Small tables with named rows and columns. After each table, cells are looked up by row and column.

Tam =
,Dis,Lupod,Resi,Kekuli,Nus,Disamir,Tira,Dun,Gisese,Nida
Dus,74.1,53.5,71.9,73.8,38.7,61.5,70.1,57.3,28.2,25.8
Gal,75.1,55.4,71.6,75.2,42.0,61.3,67.6,56.4,29.0,27.6
Futob,22.3,42.5,26.5,20.0,57.3,37.5,31.6,41.1,73.2,72.0
Puf,66.4,30.3,39.5,51.6,29.6,31.2,70.3,31.0,60.9,33.3
Gasesil,74.2,55.1,70.7,74.7,42.5,60.7,66.8,56.6,29.5,27.8
Kat,64.4,29.0,37.9,50.6,28.9,29.6,68.9,28.9,62.4,34.4
Ruvo,36.2,75.4,63.0,51.5,75.2,74.0,28.2,73.6,36.2,68.0
Puvez,72.4,54.5,70.7,72.3,40.6,61.8,68.7,57.4,29.7,26.9
Lur,63.8,27.3,36.0,50.1,28.3,26.8,70.0,27.3,64.5,35.0
Kof,36.6,77.2,63.0,52.0,76.7,75.0,27.5,74.7,35.7,67.6
Zepemik,31.3,71.0,60.9,48.8,73.4,69.6,25.4,70.0,38.7,71.0
Tuf,63.9,30.3,39.8,49.8,28.8,32.0,69.5,31.1,60.5,33.3
Vepas,22.4,42.7,27.0,19.7,56.0,37.2,31.5,40.9,73.0,71.6

Resi of Tuf is 39.8
Nus of Ruvo is 75.2
Gisese of Kof is 35.7
Nida of Zepemik is 71.0
Kekuli of Futob is 20.0
Disamir of Ruvo is 74.0
Dun of Ruvo is 73.6
Disamir of Dus is 61.5

Gem =
,Vofuvab,Bim
Sedife,55,50
Gek,49,51
Fen,52,48
Kuf,5,73
Palem,49,46
Vazo,47,44
Fekezul,89,33

Fekezul, Vofuvab => 89
Kuf, Bim => 73
Fen, Bim => 48
Gek, Bim => 51
Palem, Bim => 46
Fekezul, Bim => 33
Vazo, Bim => 44
Sedife, Vofuvab => 55
Gek, Vofuvab => 49
Kuf, Vofuvab => 5
Vazo, Vofuvab => 47
Palem, Vofuvab => 49
Fen, Vofuvab => 52
Sedife, Bim => 50
Which row has the largest Vofuvab? Fekezul

Table Rebevit
	Daz	Nusik	Botiru	Digumi	Zisonug
Kikula	19	131	107	99	249
Muboki	94	134	128	130	111
Fosu	100	206	81	138	116
Kavake	52	137	141	84	99
Rem	118	169	129	81	105
Kipu	53	136	140	86	98
Fevule	123	170	130	84	102
Meti	78	135	121	99	104

Muboki, Botiru => 128
Kipu, Zisonug => 98
Meti, Daz => 78
Fevule, Zisonug => 102
Kipu, Nusik => 136
Kikula, Daz => 19
Rem, Digumi => 81
Kavake, Digumi => 84
Fosu, Zisonug => 116
Muboki, Daz => 94
Rem, Botiru => 129
Fevule, Nusik => 170
Rem, Daz => 118
Meti, Zisonug => 104
Kikula, Nusik => 131
Meti, Botiru => 121
Kavake, Botiru => 141
Kikula, Digumi => 99
Kavake, Daz => 52

Fod:
	Dabene	Luk	Piv
Bel	470	486	639
Vudime	450	348	811
Seki	360	401	741
Lopob	542	371	591
Nutif	466	474	634
Bar	500	494	606
Megiz	308	199	914
Bosev	466	381	871
Muk	176	395	944
Bapovip	403	314	761

What is the Piv of Nutif in Fod? 634
What is the Dabene of Bosev in Fod? 466
What is the Piv of Lopob in Fod? 591
What is the Luk of Bosev in Fod? 381
What is the Dabene of Megiz in Fod? 308
What is the Luk of Muk in Fod? 395
What is the Luk of Vudime in Fod? 348
What is the Dabene of Muk in Fod? 176
What is the Piv of Bel in Fod? 639
What is the Luk of Lopob in Fod? 371

Kureb:
cols = Nozo, Ramipa, Leb, Pidela, Viz, Dap, Bot, Vatafup, Zamet
Pedumig: [8579, 6218, 4194, 6411, 4853, 8495, 6018, 6166, 7652]
Kom: [5660, 4226, 8184, 7571, 1856, 8309, 5224, 3559, 5785]
Pof: [2796, 3572, 7134, 3676, 6688, 9509, 7796, 4240, 6514]
Poniso: [6646, 7713, 4632, 9768, 3804, 9415, 7838, 9067, 4933]
Fipeze: [6152, 6757, 3826, 4363, 7823, 5220, 2125, 4024, 7898]
Tudifan: [5321, 7897, 4801, 9626, 3139, 4382, 3047, 4837, 5706]
Peg: [8160, 6025, 7733, 5836, 4657, 5730, 7023, 2882, 4594]
Zomalig: [2909, 8842, 8140, 4739, 7437, 1983, 8968, 6328, 8958]
Sal: [5020, 4542, 1369, 6833, 5445, 5889, 5475, 9268, 6486]

Dap of Zomalig = 1983
Pidela of Pedumig = 6411
Pidela of Poniso = 9768
Ramipa of Pof = 3572
Dap of Pof = 9509
Bot of Sal = 5475
Dap of Peg = 5730
Vatafup of Pof = 4240

